In the data rows, the value 128 means zero.
Each row of this table is followed by its label. One hidden rule gives the labels. It looks at one to three of the table's principal directions, none of them among the few with the most spread.
tensor([70, 159, 93, 160, 116, 23, 206, 106, 168, 82, 150, 113, 200, 136, 120, 93, 184, 154, 125, 97, 104, 172, 79, 188, 147, 108, 134, 219, 138, 184, 129, 99]) drum
tensor([78, 156, 89, 143, 87, 209, 82, 89, 96, 131, 124, 200, 68, 147, 101, 83, 116, 145, 150, 95, 103, 104, 171, 66, 141, 111, 175, 138, 121, 122, 146, 176]) dust
tensor([150, 102, 153, 136, 154, 181, 118, 160, 119, 140, 128, 127, 86, 117, 126, 172, 108, 117, 166, 165, 121, 108, 173, 96, 109, 163, 108, 109, 121, 70, 168, 118]) mask
tensor([155, 126, 127, 77, 135, 139, 90, 152, 125, 179, 141, 106, 137, 98, 201, 146, 45, 94, 85, 134, 186, 100, 151, 137, 97, 136, 127, 63, 95, 122, 79, 121]) dust
tensor([80, 165, 82, 206, 118, 89, 180, 128, 161, 16, 143, 117, 172, 157, 100, 145, 150, 119, 100, 106, 101, 131, 125, 217, 120, 81, 75, 183, 94, 139, 140, 58]) drum
tensor([137, 115, 146, 147, 137, 201, 72, 116, 115, 110, 172, 116, 60, 114, 173, 173, 100, 134, 118, 96, 125, 61, 125, 130, 112, 128, 78, 101, 98, 45, 130, 104]) drum
tensor([115, 140, 112, 118, 126, 90, 119, 111, 167, 111, 165, 102, 190, 148, 184, 123, 71, 119, 68, 103, 147, 102, 115, 197, 108, 115, 123, 146, 77, 149, 70, 86]) dust
tensor([118, 92, 155, 89, 112, 154, 89, 116, 136, 150, 104, 182, 66, 107, 176, 75, 47, 94, 129, 117, 215, 124, 150, 83, 145, 139, 214, 108, 186, 140, 86, 139]) dust
tensor([181, 124, 161, 112, 126, 166, 103, 92, 159, 79, 125, 150, 54, 105, 181, 124, 47, 97, 68, 104, 188, 80, 139, 116, 151, 129, 159, 106, 153, 112, 83, 118]) drum
tensor([200, 90, 115, 149, 157, 193, 102, 171, 171, 49, 165, 94, 123, 145, 138, 200, 102, 109, 105, 165, 116, 78, 170, 140, 121, 167, 66, 130, 98, 67, 171, 95]) brick
tensor([203, 102, 166, 132, 175, 96, 144, 152, 155, 103, 142, 58, 184, 147, 118, 195, 126, 114, 110, 160, 108, 111, 109, 194, 107, 135, 59, 131, 96, 98, 130, 73]) drum
tensor([131, 113, 163, 136, 119, 248, 72, 91, 103, 118, 107, 200, 0, 114, 138, 119, 71, 113, 149, 112, 138, 76, 196, 31, 146, 148, 180, 107, 154, 75, 144, 160]) mask
tensor([174, 90, 140, 114, 148, 110, 118, 169, 124, 157, 118, 88, 130, 98, 138, 163, 154, 116, 123, 148, 164, 132, 85, 147, 123, 132, 75, 76, 152, 121, 126, 128]) brick
tensor([81, 171, 84, 172, 105, 119, 139, 106, 154, 46, 145, 135, 170, 174, 121, 121, 119, 136, 76, 105, 98, 117, 134, 188, 125, 94, 108, 159, 77, 153, 108, 95]) dust
tensor([81, 175, 95, 104, 94, 116, 134, 110, 73, 194, 116, 158, 158, 133, 80, 74, 147, 145, 176, 111, 91, 172, 150, 94, 136, 97, 191, 146, 128, 162, 142, 173]) brick
tensor([70, 173, 108, 148, 100, 103, 141, 100, 105, 90, 121, 141, 144, 143, 114, 94, 150, 133, 104, 87, 121, 150, 107, 154, 129, 72, 133, 132, 115, 153, 99, 121]) dust
tensor([124, 159, 121, 90, 104, 106, 140, 154, 130, 202, 118, 149, 120, 68, 174, 137, 42, 45, 125, 116, 238, 139, 160, 159, 81, 98, 173, 104, 147, 158, 90, 85]) drum
tensor([134, 134, 163, 151, 169, 0, 208, 172, 131, 108, 125, 29, 227, 111, 131, 196, 162, 104, 103, 145, 127, 170, 70, 255, 90, 90, 28, 113, 100, 136, 101, 31]) mask
tensor([228, 51, 223, 56, 197, 126, 90, 156, 113, 187, 126, 57, 116, 90, 195, 164, 74, 108, 120, 163, 173, 101, 112, 103, 116, 173, 108, 48, 132, 65, 90, 127]) dust
tensor([127, 132, 164, 80, 118, 120, 94, 87, 87, 222, 128, 140, 85, 84, 164, 93, 95, 119, 146, 73, 182, 116, 89, 110, 120, 95, 173, 104, 156, 118, 82, 143]) drum
tensor([73, 164, 75, 99, 84, 139, 115, 119, 132, 155, 141, 181, 130, 113, 164, 74, 44, 104, 129, 101, 167, 134, 191, 113, 130, 116, 216, 149, 129, 164, 110, 132]) brick
tensor([135, 103, 157, 66, 139, 76, 135, 156, 109, 208, 99, 115, 142, 83, 167, 98, 107, 106, 137, 145, 202, 168, 108, 108, 123, 135, 165, 77, 169, 153, 86, 145]) dust
tensor([104, 165, 78, 133, 95, 149, 113, 124, 137, 140, 145, 153, 131, 129, 138, 132, 102, 120, 109, 111, 131, 112, 152, 147, 117, 116, 136, 134, 105, 152, 125, 127]) drum
tensor([43, 162, 87, 162, 97, 136, 118, 84, 69, 129, 142, 149, 152, 176, 53, 77, 207, 180, 186, 77, 33, 150, 116, 110, 136, 80, 141, 188, 101, 127, 167, 161]) brick
tensor([137, 110, 120, 86, 122, 125, 71, 135, 130, 171, 152, 97, 149, 112, 205, 142, 79, 100, 75, 104, 174, 101, 118, 161, 104, 127, 121, 87, 101, 145, 73, 121]) brick
tensor([106, 143, 144, 110, 107, 149, 107, 85, 113, 126, 131, 158, 91, 125, 154, 90, 107, 147, 114, 98, 127, 125, 130, 93, 152, 127, 179, 125, 138, 133, 101, 153]) dust
tensor([207, 76, 185, 88, 160, 144, 106, 131, 165, 136, 136, 109, 95, 105, 185, 153, 67, 97, 109, 144, 178, 93, 136, 111, 130, 175, 146, 117, 151, 102, 108, 115]) drum
tensor([54, 184, 99, 171, 105, 95, 155, 93, 122, 74, 140, 139, 159, 153, 114, 99, 120, 124, 112, 75, 117, 131, 120, 186, 111, 58, 125, 169, 90, 136, 103, 81]) mask
tensor([153, 88, 155, 143, 150, 78, 175, 192, 178, 66, 94, 109, 134, 101, 152, 166, 90, 52, 102, 169, 223, 155, 133, 192, 114, 127, 103, 107, 173, 141, 110, 46]) brick
tensor([153, 101, 138, 101, 120, 250, 53, 90, 118, 130, 145, 186, 15, 122, 154, 91, 84, 143, 152, 110, 133, 76, 175, 3, 160, 172, 199, 130, 154, 70, 152, 194]) brick
tensor([122, 130, 146, 134, 121, 109, 153, 128, 141, 71, 105, 131, 142, 146, 123, 131, 138, 114, 97, 142, 114, 162, 149, 135, 147, 138, 151, 140, 140, 170, 120, 119]) brick
tensor([53, 186, 102, 190, 73, 180, 120, 31, 125, 52, 132, 217, 54, 166, 85, 67, 139, 141, 134, 41, 98, 102, 137, 104, 147, 72, 187, 211, 134, 133, 135, 134]) drum
tensor([157, 87, 174, 106, 165, 113, 123, 124, 141, 159, 166, 93, 131, 119, 159, 131, 140, 161, 158, 131, 132, 114, 75, 115, 123, 162, 115, 145, 137, 77, 130, 123]) mask
tensor([162, 98, 146, 130, 149, 156, 128, 154, 139, 95, 118, 123, 136, 157, 99, 145, 138, 128, 141, 176, 103, 135, 158, 102, 135, 162, 124, 132, 129, 111, 159, 132]) dust
tensor([150, 122, 124, 131, 135, 105, 159, 141, 168, 99, 117, 133, 152, 142, 110, 118, 125, 106, 126, 150, 161, 140, 126, 138, 123, 130, 140, 156, 146, 143, 130, 111]) dust
tensor([147, 137, 181, 81, 138, 69, 146, 113, 87, 244, 112, 106, 142, 95, 125, 122, 165, 134, 159, 118, 144, 160, 67, 123, 108, 115, 144, 108, 150, 144, 102, 148]) drum
tensor([112, 97, 128, 162, 151, 129, 138, 167, 91, 112, 100, 109, 117, 120, 89, 144, 168, 128, 171, 149, 103, 144, 137, 120, 131, 121, 79, 103, 135, 95, 170, 126]) dust
tensor([110, 152, 75, 136, 116, 109, 131, 169, 134, 172, 139, 118, 154, 100, 146, 158, 101, 86, 122, 121, 185, 118, 128, 190, 74, 93, 87, 105, 102, 137, 118, 88]) mask
tensor([80, 151, 105, 186, 111, 136, 144, 90, 151, 57, 131, 162, 112, 160, 103, 108, 139, 155, 120, 105, 92, 112, 127, 146, 147, 111, 122, 174, 119, 133, 137, 116]) mask
tensor([62, 147, 102, 165, 118, 105, 169, 123, 111, 102, 114, 154, 165, 172, 46, 77, 192, 157, 188, 131, 82, 175, 123, 116, 131, 100, 143, 184, 130, 134, 166, 133]) dust
tensor([208, 61, 157, 133, 183, 78, 159, 173, 180, 78, 141, 53, 175, 129, 126, 173, 169, 137, 123, 177, 125, 134, 78, 167, 144, 168, 58, 140, 150, 104, 152, 96]) brick
tensor([109, 148, 76, 164, 111, 157, 142, 115, 143, 103, 147, 157, 124, 146, 82, 123, 152, 155, 165, 126, 61, 122, 167, 108, 153, 143, 141, 199, 125, 131, 196, 145]) drum
tensor([185, 118, 141, 109, 139, 131, 136, 149, 156, 131, 122, 123, 131, 121, 131, 151, 110, 123, 114, 166, 146, 127, 131, 129, 136, 155, 124, 110, 144, 131, 129, 128]) mask
tensor([112, 127, 108, 151, 139, 119, 136, 167, 125, 122, 120, 117, 163, 140, 105, 146, 101, 101, 143, 147, 143, 125, 147, 176, 93, 98, 86, 114, 99, 109, 133, 83]) dust
tensor([157, 123, 153, 123, 132, 171, 107, 81, 116, 119, 145, 140, 105, 166, 86, 102, 195, 195, 153, 122, 62, 119, 92, 59, 159, 152, 144, 160, 136, 97, 158, 188]) drum
tensor([156, 94, 107, 127, 147, 164, 84, 144, 143, 97, 167, 101, 120, 126, 162, 136, 102, 133, 113, 121, 148, 81, 118, 129, 126, 135, 86, 111, 108, 71, 131, 122]) dust
tensor([105, 172, 99, 124, 100, 135, 149, 78, 127, 149, 110, 185, 116, 147, 87, 62, 170, 173, 144, 119, 92, 143, 129, 59, 160, 138, 193, 168, 145, 174, 142, 205]) mask
tensor([119, 117, 167, 117, 142, 57, 161, 120, 111, 152, 111, 103, 166, 129, 109, 106, 175, 134, 150, 123, 130, 172, 74, 143, 125, 109, 134, 142, 150, 145, 111, 121]) brick
tensor([142, 127, 141, 114, 118, 114, 142, 143, 118, 131, 85, 138, 128, 122, 108, 128, 142, 96, 119, 146, 149, 166, 139, 120, 135, 124, 152, 107, 160, 171, 122, 139]) brick
tensor([143, 95, 98, 121, 149, 99, 140, 213, 141, 158, 164, 69, 171, 84, 161, 190, 133, 107, 152, 159, 154, 143, 128, 174, 101, 152, 67, 115, 126, 108, 164, 86]) brick
tensor([95, 154, 108, 128, 121, 88, 162, 125, 126, 162, 145, 119, 174, 131, 117, 121, 173, 157, 152, 128, 85, 158, 119, 131, 124, 139, 138, 169, 115, 157, 147, 139]) mask
tensor([147, 146, 150, 108, 134, 80, 138, 170, 92, 205, 110, 77, 174, 102, 131, 195, 152, 121, 106, 155, 131, 155, 90, 196, 93, 108, 59, 45, 106, 151, 98, 110]) mask
tensor([88, 160, 127, 138, 110, 91, 142, 127, 89, 154, 90, 128, 155, 132, 101, 131, 144, 121, 117, 122, 111, 158, 123, 170, 119, 85, 115, 95, 113, 173, 102, 123]) mask
tensor([68, 132, 108, 147, 95, 210, 77, 76, 85, 112, 124, 196, 44, 143, 107, 68, 124, 150, 165, 79, 95, 106, 166, 48, 160, 114, 187, 149, 140, 105, 152, 178]) brick
tensor([82, 168, 102, 131, 101, 138, 141, 96, 94, 150, 104, 185, 102, 131, 80, 56, 151, 141, 172, 103, 130, 149, 131, 69, 135, 94, 184, 148, 150, 137, 140, 172]) mask
tensor([132, 162, 118, 111, 109, 103, 122, 131, 99, 151, 129, 106, 162, 119, 128, 143, 138, 117, 98, 110, 131, 145, 105, 171, 117, 86, 111, 95, 112, 152, 100, 122]) brick
tensor([126, 144, 148, 162, 125, 137, 156, 96, 113, 92, 133, 134, 102, 143, 74, 134, 221, 184, 157, 121, 47, 146, 96, 101, 161, 135, 116, 168, 148, 114, 176, 152]) drum
tensor([60, 197, 71, 139, 90, 79, 171, 131, 100, 168, 119, 144, 175, 121, 93, 104, 171, 141, 143, 112, 111, 177, 117, 155, 117, 84, 134, 137, 118, 183, 131, 138]) mask
tensor([95, 168, 128, 113, 78, 188, 101, 74, 110, 145, 93, 221, 17, 92, 162, 83, 47, 97, 108, 84, 171, 109, 194, 65, 155, 117, 230, 109, 165, 162, 96, 164]) drum
tensor([137, 125, 153, 127, 131, 117, 139, 93, 129, 121, 112, 136, 127, 151, 100, 103, 172, 180, 128, 136, 74, 141, 102, 98, 172, 150, 145, 142, 146, 150, 131, 172]) mask
tensor([49, 132, 82, 197, 122, 151, 90, 124, 89, 66, 165, 98, 156, 176, 105, 146, 176, 142, 128, 78, 63, 103, 116, 180, 94, 74, 45, 144, 48, 85, 145, 93]) brick
tensor([163, 127, 139, 118, 151, 95, 131, 127, 133, 133, 154, 77, 194, 155, 115, 144, 151, 140, 121, 129, 108, 123, 84, 168, 105, 116, 89, 143, 91, 111, 119, 109]) brick
tensor([136, 137, 146, 105, 131, 110, 143, 155, 104, 200, 116, 120, 141, 103, 121, 153, 121, 87, 161, 139, 158, 152, 139, 136, 85, 116, 137, 115, 131, 131, 130, 108]) drum
tensor([247, 87, 213, 60, 184, 144, 104, 142, 129, 201, 146, 73, 105, 84, 185, 185, 76, 124, 125, 165, 148, 90, 124, 100, 118, 186, 114, 74, 128, 66, 115, 131]) mask
tensor([109, 157, 121, 97, 101, 140, 111, 101, 84, 222, 127, 155, 108, 108, 119, 105, 148, 159, 162, 108, 100, 140, 126, 83, 140, 129, 172, 123, 140, 150, 136, 186]) drum
tensor([121, 144, 144, 144, 127, 101, 159, 147, 106, 137, 83, 128, 124, 115, 102, 148, 157, 108, 123, 144, 145, 157, 113, 151, 112, 101, 100, 86, 140, 149, 117, 118]) mask
tensor([82, 143, 74, 156, 106, 176, 106, 94, 148, 94, 165, 169, 126, 172, 111, 89, 119, 160, 147, 103, 82, 98, 160, 103, 138, 134, 158, 198, 99, 117, 159, 143]) dust
tensor([101, 167, 106, 165, 119, 144, 152, 110, 126, 107, 134, 149, 120, 138, 98, 134, 127, 134, 146, 118, 85, 117, 163, 130, 123, 116, 128, 165, 103, 119, 158, 117]) mask
tensor([159, 128, 112, 103, 138, 144, 98, 154, 125, 186, 165, 94, 145, 107, 164, 172, 104, 129, 122, 135, 132, 98, 129, 146, 101, 142, 90, 97, 91, 103, 129, 124]) mask
tensor([91, 173, 109, 108, 76, 162, 92, 63, 139, 137, 128, 199, 65, 112, 189, 74, 38, 102, 75, 64, 188, 91, 157, 108, 134, 104, 215, 128, 133, 169, 63, 144]) mask
tensor([139, 122, 158, 120, 141, 138, 113, 134, 55, 150, 123, 93, 149, 148, 70, 145, 208, 168, 168, 140, 43, 160, 110, 102, 136, 120, 97, 105, 113, 97, 163, 160]) brick
tensor([163, 152, 152, 87, 115, 156, 106, 94, 125, 187, 120, 163, 74, 100, 158, 112, 73, 110, 113, 108, 187, 98, 125, 95, 117, 121, 176, 100, 143, 127, 87, 150]) mask
tensor([135, 156, 130, 122, 114, 108, 139, 124, 119, 103, 101, 128, 159, 146, 108, 126, 131, 117, 86, 134, 122, 153, 131, 152, 135, 103, 133, 106, 121, 168, 100, 128]) brick
Here are more rows. What is the label of each one?
tensor([81, 142, 94, 159, 112, 102, 183, 132, 157, 141, 120, 169, 131, 129, 88, 105, 174, 144, 184, 141, 119, 161, 131, 115, 133, 145, 155, 195, 163, 165, 176, 135]) -> mask
tensor([111, 161, 113, 137, 106, 110, 170, 99, 134, 121, 118, 167, 133, 143, 72, 82, 174, 150, 163, 121, 104, 165, 121, 99, 153, 119, 180, 190, 163, 160, 156, 154]) -> drum
tensor([116, 181, 85, 140, 102, 158, 132, 94, 149, 84, 139, 161, 121, 144, 135, 111, 99, 134, 85, 111, 104, 105, 173, 114, 141, 129, 159, 154, 96, 151, 123, 145]) -> mask
tensor([168, 94, 139, 154, 166, 92, 168, 166, 165, 83, 143, 71, 169, 134, 117, 184, 184, 154, 128, 174, 83, 139, 103, 165, 142, 170, 56, 145, 128, 115, 169, 104]) -> mask
tensor([96, 136, 95, 147, 120, 109, 149, 159, 115, 131, 122, 125, 145, 114, 110, 138, 145, 118, 152, 133, 123, 154, 142, 150, 124, 112, 110, 129, 132, 139, 154, 114]) -> brick
tensor([153, 116, 110, 131, 114, 203, 98, 123, 113, 118, 117, 162, 82, 145, 81, 123, 170, 155, 155, 146, 73, 125, 165, 46, 168, 163, 152, 136, 151, 123, 189, 198]) -> brick
tensor([126, 158, 73, 131, 106, 125, 130, 111, 162, 85, 163, 132, 163, 141, 137, 114, 100, 135, 97, 106, 108, 115, 149, 154, 149, 122, 145, 175, 108, 150, 131, 122]) -> brick
tensor([180, 55, 130, 96, 172, 127, 74, 172, 142, 167, 151, 66, 173, 136, 163, 149, 108, 129, 121, 158, 155, 91, 99, 145, 104, 156, 69, 85, 99, 90, 114, 127]) -> dust
tensor([100, 114, 99, 152, 156, 33, 157, 198, 154, 122, 158, 38, 235, 113, 178, 191, 106, 87, 94, 135, 166, 131, 99, 255, 65, 97, 21, 109, 68, 131, 96, 22]) -> dust
tensor([92, 172, 121, 149, 103, 118, 156, 76, 156, 78, 131, 173, 111, 138, 132, 88, 87, 112, 111, 85, 147, 120, 142, 143, 133, 96, 182, 185, 133, 147, 104, 99]) -> drum
tensor([154, 113, 170, 79, 135, 133, 105, 155, 91, 235, 112, 117, 84, 60, 179, 164, 91, 87, 141, 132, 191, 128, 133, 113, 99, 137, 135, 56, 151, 120, 105, 129]) -> drum
tensor([135, 106, 138, 94, 120, 166, 99, 117, 99, 158, 105, 167, 102, 138, 95, 76, 120, 138, 176, 138, 119, 145, 159, 48, 160, 141, 199, 132, 166, 124, 149, 183]) -> brick
tensor([150, 136, 152, 102, 126, 118, 132, 105, 120, 141, 121, 135, 116, 115, 129, 106, 116, 130, 128, 117, 139, 136, 117, 111, 146, 121, 163, 127, 154, 131, 112, 140]) -> drum
tensor([52, 183, 97, 159, 78, 129, 167, 111, 96, 140, 76, 200, 87, 116, 77, 99, 160, 112, 159, 112, 112, 175, 174, 99, 140, 101, 187, 150, 163, 194, 155, 154]) -> drum
tensor([156, 96, 134, 112, 149, 18, 172, 166, 166, 128, 112, 67, 217, 119, 142, 145, 148, 108, 95, 156, 155, 171, 82, 208, 135, 132, 97, 126, 150, 191, 101, 95]) -> brick
tensor([147, 86, 156, 131, 155, 124, 138, 137, 143, 123, 116, 119, 141, 154, 103, 129, 156, 151, 156, 169, 93, 137, 128, 103, 144, 171, 127, 148, 140, 123, 155, 143]) -> dust
tensor([98, 137, 70, 148, 137, 131, 113, 149, 94, 153, 164, 87, 178, 144, 107, 140, 194, 183, 149, 128, 58, 119, 106, 134, 112, 124, 53, 119, 65, 99, 163, 156]) -> dust
tensor([87, 195, 77, 151, 81, 115, 163, 78, 145, 110, 124, 176, 152, 163, 78, 91, 179, 163, 118, 108, 64, 152, 136, 120, 157, 121, 176, 199, 125, 206, 145, 168]) -> drum
tensor([143, 140, 161, 114, 126, 119, 146, 121, 103, 159, 84, 142, 125, 130, 88, 128, 143, 134, 141, 154, 99, 159, 142, 108, 146, 133, 153, 110, 148, 157, 131, 154]) -> mask
tensor([49, 178, 110, 136, 89, 116, 118, 85, 95, 120, 128, 158, 149, 160, 114, 73, 134, 140, 116, 77, 122, 146, 108, 145, 116, 65, 158, 137, 102, 152, 86, 127]) -> dust
tensor([146, 149, 109, 131, 112, 172, 110, 129, 144, 105, 159, 136, 129, 143, 128, 157, 100, 121, 113, 128, 114, 107, 159, 142, 120, 130, 126, 142, 103, 115, 142, 111]) -> drum
tensor([115, 178, 105, 127, 110, 103, 139, 113, 137, 155, 138, 135, 159, 129, 132, 126, 93, 112, 108, 106, 153, 116, 119, 179, 97, 87, 128, 134, 98, 148, 94, 101]) -> mask
tensor([91, 133, 118, 166, 118, 101, 168, 146, 147, 51, 65, 158, 134, 148, 100, 108, 115, 96, 97, 153, 159, 159, 152, 157, 138, 103, 130, 111, 146, 175, 107, 104]) -> dust
tensor([180, 113, 139, 145, 145, 81, 187, 148, 181, 70, 99, 114, 159, 141, 90, 146, 168, 136, 108, 180, 116, 157, 109, 153, 165, 155, 106, 146, 167, 166, 147, 122]) -> mask
tensor([81, 133, 108, 160, 125, 125, 117, 123, 113, 122, 143, 122, 147, 152, 108, 122, 148, 141, 145, 104, 113, 118, 103, 161, 103, 91, 90, 139, 95, 106, 129, 107]) -> dust
tensor([159, 126, 112, 121, 140, 122, 128, 151, 147, 112, 141, 104, 152, 120, 145, 147, 87, 92, 109, 132, 162, 111, 144, 157, 108, 118, 111, 123, 110, 114, 121, 97]) -> brick
tensor([117, 112, 111, 164, 149, 133, 132, 131, 100, 122, 140, 103, 160, 172, 48, 123, 234, 187, 191, 139, 39, 136, 93, 107, 130, 127, 75, 163, 106, 88, 193, 158]) -> dust
tensor([94, 138, 138, 132, 119, 122, 164, 122, 137, 141, 117, 161, 93, 103, 142, 117, 129, 125, 153, 132, 133, 152, 156, 94, 137, 156, 177, 156, 161, 151, 144, 133]) -> mask
tensor([162, 87, 177, 134, 156, 158, 146, 142, 125, 121, 110, 136, 57, 99, 115, 147, 152, 130, 180, 159, 121, 136, 146, 62, 151, 176, 138, 133, 182, 86, 181, 141]) -> drum
tensor([97, 136, 111, 142, 108, 99, 138, 121, 151, 81, 127, 128, 154, 142, 146, 121, 132, 124, 82, 116, 128, 143, 122, 168, 141, 121, 132, 141, 126, 178, 103, 112]) -> brick
tensor([69, 149, 121, 179, 103, 200, 101, 67, 105, 82, 148, 178, 41, 139, 117, 113, 133, 150, 151, 67, 75, 90, 155, 91, 145, 112, 149, 173, 120, 90, 158, 135]) -> drum
tensor([147, 128, 177, 123, 123, 211, 84, 82, 118, 119, 137, 160, 46, 136, 146, 143, 101, 136, 121, 112, 102, 88, 159, 73, 138, 155, 162, 127, 125, 94, 128, 146]) -> drum
tensor([85, 139, 65, 148, 89, 187, 116, 144, 121, 118, 105, 190, 68, 109, 120, 115, 128, 114, 141, 132, 126, 135, 202, 69, 153, 146, 166, 125, 154, 159, 173, 172]) -> brick
tensor([126, 126, 133, 104, 119, 148, 87, 97, 138, 125, 152, 138, 111, 133, 177, 95, 87, 127, 95, 92, 172, 97, 106, 118, 120, 119, 153, 122, 118, 116, 80, 131]) -> dust
tensor([103, 151, 85, 171, 104, 126, 160, 133, 149, 73, 116, 148, 150, 158, 78, 139, 176, 141, 122, 145, 69, 154, 156, 143, 153, 136, 123, 169, 129, 178, 170, 133]) -> drum
tensor([216, 104, 174, 100, 172, 95, 126, 154, 102, 182, 130, 49, 164, 110, 116, 188, 165, 127, 130, 150, 119, 125, 72, 160, 106, 123, 54, 80, 116, 94, 127, 121]) -> drum
